The rows below fall into families. The same turns and mirrors carry the whole set onto itself and the rows of a family onto each other. For each named row, which other rows are in its family? Write them in the order they are listed.
These 30 rows form 5 families of 6 rows each.
Dol: [ -0.9  13.5  27.8 -14.5 -17.9  -8.6   8.0 -17.6   5.7  -6.6  -7.3   3.2
   5.3 -10.3 -22.3  -6.6 -13.7 -12.6  13.3   2.2 -31.0  -0.6 -18.1  22.4
 -24.0  49.1   3.9  -7.7  -4.4 -40.5 -13.0  -5.5  -2.7  16.4   5.9]
piz: [ 11.8  17.4  -3.2  -4.4   0.0  -8.4 -10.1 -12.8  14.0   1.6  23.5   1.6
   0.8 -12.8 -27.4  13.3   6.9 -10.6   6.5   7.4 -45.8   2.0  -8.2  27.1
  19.5   0.8  -6.9 -19.3   3.2  15.2 -11.0  25.1   7.5  -6.0  -7.5]
nane: [ 15.2   8.4 -14.6 -19.8   4.2   1.8  -8.9   2.2   5.5   7.9 -21.9  -6.4
  15.8 -16.2  13.1  13.5  -1.7 -36.2  21.2  -0.1  -3.0 -16.0 -10.4  22.0
  18.9  20.3   5.4  -6.0 -32.9  -2.2   9.3  -2.1  -3.3  -9.3  21.7]
fupo: [-11.5  13.5  12.1   7.8  13.3  -4.6 -15.9 -20.6   0.2  15.2  -4.0   2.7
  29.5 -36.2  -0.4  13.9 -22.6 -29.5  -1.2   1.3   1.0  30.9 -35.9  20.2
  -5.4  13.6   3.0  18.4 -33.3 -25.7  -7.8  38.2  12.9  -4.5   8.1]
Gik: [  9.8  19.3   2.0  -9.5  -5.6 -10.3 -13.5 -12.6   7.1   6.0   4.4   4.8
  20.4 -11.5 -28.8   2.2  20.6   5.3  18.3  -0.1 -36.8  13.2 -21.4  20.8
  27.9   8.9   3.0  -0.3   8.2  17.2 -10.0  28.3   3.6 -12.7  -0.8]
mus: [  0.4   1.4   2.2   8.7  16.7  -8.2 -16.9 -13.6  25.3   8.9  -1.2  14.9
  30.6 -35.9  -2.7  12.8 -13.8 -28.2   0.3   6.9  -2.1  32.7 -23.7  12.7
 -20.0  -0.9  17.3  -9.0  -9.4  -7.1  16.6  26.5  27.8 -11.1  -2.1]
tuze: [-10.1   7.6   2.2   6.0   4.3  -2.7 -40.5   0.4  22.4  -3.5  22.0  18.2
  27.0   0.5 -14.8  -2.0   5.5  12.0  14.7  29.4 -21.0  10.7 -23.9  20.7
 -22.8 -10.0  25.2  -6.7 -18.6 -26.0  -0.3   7.1 -14.1   3.4  19.5]
Baban: [-13.6  24.2  10.5   5.0   6.9  -4.6 -32.8 -23.4  10.4  14.9   8.0  12.6
  18.9 -34.0  -9.3  10.8 -15.3 -30.7  -5.9  -8.2   7.5  23.7 -33.7  20.7
  -9.6 -16.2  13.6  -9.1 -24.9 -23.8   0.7  31.0  21.5 -12.4  12.7]
sunu: [ 28.4  12.2   9.7  -6.2  -9.0 -14.0 -17.2 -12.0  10.5   9.0  11.0  -2.5
   2.8 -14.2 -41.3  15.8   3.1  -0.6  30.5   0.0 -38.8  -5.2  -6.0   6.1
  17.8   7.3  -4.8 -10.3  -9.0  14.8   2.7  14.6  -3.4 -14.6 -10.6]
norup: [ 28.2  28.8  -5.3 -16.5 -13.2   0.4  -7.8  -0.3   6.1  16.5  -3.5  -6.2
   6.2 -22.2  23.0   7.4  -5.3 -21.1  17.3 -11.7   2.1  -6.3 -13.4  21.2
   9.5   8.5  -8.8  -2.5 -37.9  -1.8 -10.8  -3.5  -1.4 -21.5  28.6]
nogu: [  5.6  27.1  23.5   2.3 -21.5  -7.7 -15.7   1.6 -15.2  -6.7  16.7 -37.7
  24.2 -21.5 -16.7   5.1   2.3   1.2  12.9  -5.7 -18.8   9.1 -13.9   8.4
 -23.4  10.8  -7.2 -13.5 -11.5 -41.3 -16.6  15.3  16.2   2.0 -21.6]
zepi: [  8.9   5.1  33.9  -7.7 -16.4  -7.1 -36.0   6.2  -0.3  14.1   9.2 -29.5
  23.1 -24.0 -11.4  -2.9  -8.6 -24.7  12.5 -17.7 -10.8  -5.6   1.6  15.0
 -18.2 -15.9 -11.3   6.5 -10.2 -39.1 -13.1  11.0  16.2 -10.3 -14.7]
goko: [  3.4  21.9  -5.5 -18.8  -7.8   6.9 -24.0 -17.6  -1.7   4.6 -16.3   2.0
   7.9 -30.8   0.3   1.2  -2.0 -26.9  18.2  -2.5   9.2 -16.6 -18.8  21.9
  16.1  10.8   2.5 -13.8 -35.7 -13.1  -0.8 -13.0  -8.7 -25.4  29.8]
suk: [ -0.5  21.1  26.4   9.5  -8.4  -2.3 -20.7  12.3  -2.5  10.9  15.7 -31.5
  25.5 -28.1 -22.3   6.2 -15.3 -20.8   9.7 -16.6 -16.5 -14.8  -6.7   8.1
 -26.7   3.7 -22.2  -9.7  -3.7 -22.3 -10.8  15.7  24.6  -7.9 -19.8]
Refo: [  1.2  10.9  24.5   0.2  -7.6   0.8  -1.0 -12.9  10.0 -12.3  -1.6  12.2
  10.4  11.0  -7.4  -4.2 -22.0 -16.0   4.7  -5.7 -13.7 -14.9  -8.1  21.4
 -23.7  39.8  -2.7   2.8 -29.8 -32.3   0.7 -18.7  10.2  18.5   7.0]
mebot: [ -5.6   4.1  17.2  -6.5   2.9  14.0  -7.2 -32.6  13.1  -7.5  -7.1   6.2
   7.8  -5.7  -4.7 -10.4  -3.2 -31.7   3.7  -2.0 -25.1  -7.0  -2.2  16.0
 -20.6  42.3   3.1  -1.4 -22.1 -34.7  15.3 -16.1  19.6   4.8   0.3]
fidu: [ -3.2  13.1  -1.1  -9.8   0.1   0.8 -32.3   3.7  28.6 -13.4  31.2  16.2
   7.9  -1.5  -3.6  12.6   4.0   4.5  25.0  35.3 -18.5  12.4 -20.3   7.3
 -14.7  -2.7  -6.8   5.3 -16.3 -16.9 -13.3  -5.7 -13.5  11.7  18.9]
fuz: [ 14.9   1.3  16.3  -6.0  -4.4   2.2 -58.4   0.3  24.4 -10.6  20.5  13.5
  29.6   1.2  -5.5   2.5  -5.3   1.1  26.8  14.4 -17.0   8.2 -29.7   4.1
 -24.4   6.4  12.0   3.4 -12.2 -20.2 -11.8  -4.2 -15.1  18.8   5.6]
zav: [ 29.9   7.4   5.4  -6.0  -5.4   1.7 -22.1 -19.4   9.6   9.6  11.7  -1.3
  18.2 -13.2 -36.6   2.4   1.3 -18.8   6.1  -4.3 -50.2   1.4 -19.2   7.8
   8.4  18.3  -2.1 -30.7  -3.5  13.4   5.1  13.2   4.1  -9.1 -19.0]
gos: [ 13.4  26.0  34.7   5.5 -18.5 -13.1 -21.5  19.7  -5.7  -2.2  29.8 -36.8
  10.7 -28.5 -11.3   9.8  -9.1  -9.6   1.4  -3.1 -15.6   2.1  -3.6  17.6
 -28.6  -4.8  -7.3   4.2 -15.2 -26.0  -4.6  15.6  11.4  -0.5  -5.9]
fipe: [ -3.6  21.9   9.7  -3.5  16.6  -6.8 -19.9  -1.1  22.5  25.1  10.2   7.4
  30.9 -25.1  -2.7  22.9 -14.1 -38.7   4.2   0.3   7.5  30.7 -29.4   7.4
 -11.6 -10.1   9.9  14.0 -16.3 -13.6   7.0  27.4  20.9   1.3   3.8]
pil: [ -9.8  24.7   8.9  15.2  17.2  -4.7 -19.8 -13.2  25.6  12.6  11.2  12.0
   6.8 -34.5  16.5  24.0 -16.9 -34.6  -1.8  -1.1  -5.6  21.9 -31.6  16.2
 -17.0  16.3   7.0   6.4 -20.6 -12.0  -1.5  36.9  17.2 -12.9  13.6]
vif: [ 19.1  28.0 -11.7 -19.0 -12.6   4.2 -11.2  -2.6  -9.0  11.4 -24.9  -2.4
  25.6 -39.0   7.7  -1.9   0.9 -23.5  23.4  -3.5   2.6   1.3 -17.3  34.5
   5.0  20.5 -16.1   1.1 -35.9 -13.7  -2.7  -1.0   4.5 -12.2  21.6]
tedal: [  0.5  18.9  24.1  -8.7  -5.2   6.5  11.9 -19.2   4.0  -5.9   8.5  -5.0
  -3.2 -14.5  -8.5  -3.7 -18.1 -19.2  -1.0   5.9 -32.9 -12.5  -4.2  21.9
 -26.4  46.8   8.3  -1.3 -11.9 -17.7   4.5 -11.4   4.6  17.7  18.2]
baz: [ -5.8   1.5  -4.7  -9.3  -3.6  -0.2 -29.2   6.0  16.5  -6.1   7.3  15.7
  22.4  -0.6  -9.8   6.0  15.0   8.4  26.8  28.7 -32.1  26.5 -40.6   2.2
 -15.5   2.8  -0.9   2.4 -18.7 -17.8  -3.5  12.3 -11.3  -0.3  26.0]
nebek: [ -7.3  21.9  30.1  -6.5  -9.6   1.0  -7.4 -22.8   6.7 -15.5  -4.2   2.5
   0.9   2.0 -10.2  -8.2 -13.5 -18.0   3.2   0.1 -18.5  -7.7 -24.8  28.1
 -35.5  38.4  20.8  -8.2 -22.3 -31.1  10.8 -14.8 -14.3   4.1  -0.3]
lenik: [ 24.3  -5.5  -0.8 -21.7  -7.6  -2.6 -11.4  -4.0   5.5   9.7 -18.2  -6.1
  26.7 -21.2  13.2   2.6 -12.7 -14.5  25.3   2.8   9.9  -7.8  -6.7  10.6
  15.9   1.8   7.1  -2.0 -25.4   1.8  -6.4 -15.1 -11.5 -19.4  16.9]
misu: [  3.6  35.8  30.6  -5.5 -20.0  -1.6 -20.3  -0.7 -10.3  11.4  13.7 -38.7
  18.8 -22.4 -18.6  -2.5 -10.5 -14.3   4.8 -15.6 -17.6  -4.2 -20.3  20.6
 -32.4 -10.1   2.6 -16.6  -7.3 -21.9  -5.6  11.4   1.8 -15.1 -22.3]
mov: [ 10.6  21.1   1.6  -6.0  -3.7  -3.3 -10.4 -14.4   5.8  17.9  14.5  -0.7
  19.1 -13.5 -43.4  -6.4  13.4  -1.7  10.6  10.6 -36.2  -4.4  -5.6  20.1
  19.9   3.2   8.9 -19.5  -3.6  11.5  -0.2   6.4 -10.3 -27.2  -1.7]
zabaf: [  1.5   6.4   1.8  -4.6   5.4   2.1 -37.4 -10.1  29.5  -7.4  16.7  17.3
  19.2  -1.6  -7.9  10.2  -4.9  13.8  35.5  17.5 -32.7   8.0 -26.5   1.8
 -32.3  -2.3  14.8  -2.9 -14.7 -15.5  -0.3  12.8   3.3  27.0  17.5]

Same family as fipe: nane, sunu, suk, Refo, zabaf
Same family as vif: Dol, fupo, Gik, nogu, baz
Same family as fidu: piz, norup, gos, pil, tedal
Same family as lenik: mus, zepi, mebot, fuz, zav

